In the rows, zero is written as 128.
A single turn carries every row of the set below to another of its rows. Some are shown first; where does it send the rows asked next?
Q163: [135 110 129 137 115 122 143 153 148 114 106 166]
Q725: [122 142 103 120 134 124 153  94 131 134 115  97]
Q197: [106 137  94 144 144 140 145 107 151 127 112 131]
Q952: [ 91 101 131 134 149 142 127 122 124 133 112 146]
Q512: [129 123 137 143 109 120 125 162 125  93 109 145]
Q711: [129 137 147 145 144 117 143  94 116 116 112 155]
Q589: [123 138 107 143 152 124 104 138 142 164 146 126]
Q492: [123 112 137  97 146 119 136 114 122 166 115 106]
Q980: [148 124 135 127 108 115 173 121 111 109 132 122]
Q668: [128 149 116 162 157 106 119 127 119 112 106 142]
Q794: [ 94 117 143 135 131 139  99 127 103 121 128 123]
Q396: [158 117 140 104 103  99 155 132 121 127 110 120]
Q680: [153 115 140  99  98 110 154 138 121 128 117 115]
Q208: [ 95 125 128 122 127 153 134 104 143 118 102 133]
Q988: [147 128 119 135 129 124 162 150 161 136 128 156]
Q501: [164 152 124 134 128 105 136 160 154 137 130 130]
Q796: [118 151  87 141 128 133 109 125 154 139 127 117]
Q199: [138 122 137 117 122 114 106 118 144 153 105 165]
Q53: [144 132 121 123 117  91  96 124 102 130 103 116]
Q235: [145 106  98 131 129 124 138 118  99 152 146 105]
Q959: [118 134 128  95 128 137 139 103 151 148 105 109]
Q106: [132 124 149 109 156 150 123 152 134 156 126 114]
Q690: [161 150 117 132 130 113 146 162 153 139 136 124]
Q104: [118 143 119 108 115 139  99 126 156 148 117 112]
Q691: [155 128 136 133 108 103 166 118 109 108 129 127]
Q392: [108 115 101 151 160 130 135 122 139 150 131 147]
Q879: [152 157 120 135 155  91 125 121 116 137 109 113]
Q412: [142 141 135 153 112 112 141 141 109  89 130 129]
Q936: [137 103 115 110 157 129 150 136 116 157 111 103]
Q153: [131 129 111 141 129 105  86 142 129 131 100 149]
Q431: [113 115 157 126 145 158 126 140 104 120 126 117]
Q837: [150 146 142 124 153 107 141 103 141 152 112 147]
Q916: [126 123 128 144 106 128 126 167 123  93 120 138]
Q19: [112  93 114 137 157 146 146 140 111 127 109 129]
Q253: [161 137 138 107 112  99 130 159 138 135 113 114]
Q194: [117 148  98 136 114 126 118 106 119 120 130  93]
Q333: [114 132 122 145 132 121 114 111  91 128 149 104]
Q354: [125 119 116 125 145 112 147  97 100 149 135 102]
Q907: [123 129 136 107 142 125  99 140 137 170 129 111]
Q655: [130 102  88 153 139 139 129 136 123 147 142 140]
Q714: [101 135 126 122 103 145 102 112 126 115 118 112]
Q908: [153 132 119 143 127 114 154 146 158 133 125 159]
Q36: [138 138 127 152 114 120 151 143 108  90 136 123]
Q726: [135 125 138 134 120 145 115 123  97 135 163 111]
Q272: [128 108 128 130 111 133 142 159 148 116 112 161]
Q700: [159 136 128 107 109 107 131 166 136 136 122 105]
Q505: [136 128 126 137 135 151 107 145 135 157 159 133]
Q795: [134 116 149 118 107 111 112  98 107 127 108 147]

Q354 moves to Q492
Q700 moves to Q690
Q199 moves to Q153
Where do these go?
Q235 moves to Q936
Q194 moves to Q725
Q396 moves to Q253

A single turn carries every row of the set below to another of its rows. Some are shown first; where does it send the rows asked next?
Q5: [126 144 129 149 154 126 172 129 130 119 137 122 131]
Q641: [116 112 109 138 119 143 119 115 110 106 108 133 162]
Q408: [101 132 132 118 147 113 161 112 161 129 127 109 119]
Q503: [131 118  99 105 161 130 105 114 109 152 133 124 148]
Q173: [120 137 126 163 135 118 143 151 106 147 129 131 141]
Q406: [150 115 138  83 110 135 136 137 146 152 130 130  99]
Q603: [136 129 153 145 127 135 123 127  85 154 127 109 122]
Q608: [138 121 120 137 116 115 152  81 131 116 118 146 134]
Q405: [104 117 153 115 116 143 101 130 128 163 120 105 124]
Q202: [113 141 134 150 125 114 155 152  97 134 113 116 134]
Q734: [135 143 138 139 154 113 172 120 115 131 134 111 112]
Q56: [124 127 101 126 130 141 129 116 105 105 117 118 172]
Q894: [143 132 136 123  89 141 157 137 151 112 110 134 115]
Q156: [ 98 122 153 112 114 137 115 132 107 148 105  95 127]
Q445: [120 121 105 134 138 133 133 111 101 107 112 142 162]
Q364: [120 123 111  73 135 153 125 158 131 134 128 119 138]
Q698: [148 114 121 149 106 113 135  87 134 134 118 137 130]
Q542: [139 130  99 102 153 127 105 129 101 152 138 123 146]
Q554: [136 124 137 106  90 130 160 114 156 118 112 137 115]
Q231: [118 120 111 131 123 150 126 105 111 107 108 123 169]
Q190: [133 143 122  80 126 154 119 165 124 132 124 123 123]
Q507: [120 124 156 101 145 136 131 101 127 144 128  89 106]
Q877: [154 128 124  98 127 122 135 144 149 157 133 135  93]
Q555: [110 123 157 102 136 149 131 108 154 135 129  96 114]
Q172: [154 131 129  98 113 120 125 134 150 149 129 130  88]
Q888: [134 139 129 117  91 133 160 136 152 115 115 145 115]
Q200: [134 112 104 111 158 137 109 134  92 141 131 134 145]
Q234: [133 114 121  79 131 151 118 167 116 143 126 126 127]
Q321: [127 135 115  80 143 159 126 163 126 130 124 122 132]
Q562: [127 128 150 146 124 154 113 146  98 153 131 118 135]
Q847: [ 97 138 138 106 141 115 163 126 139 124 112  96 117]
Q127: [146 115 111 145 115 107 135  84 131 122 121 126 136]
Q601: [154 130 125  88 127 130 141 136 149 153 144 135  99]
Q767: [149 121 121 152 110 119 136  91 129 125 124 149 124]
Q310: [135 105 104 109 154 141 101 115 106 144 138 122 146]
Q933: [141 129 133 123  90 133 149 123 153 100 108 124 115]

Q933 moves to Q127
Q888 moves to Q767
Where do these go?
Q156 moves to Q507
Q234 moves to Q406
Q894 moves to Q698
Q555 moves to Q408

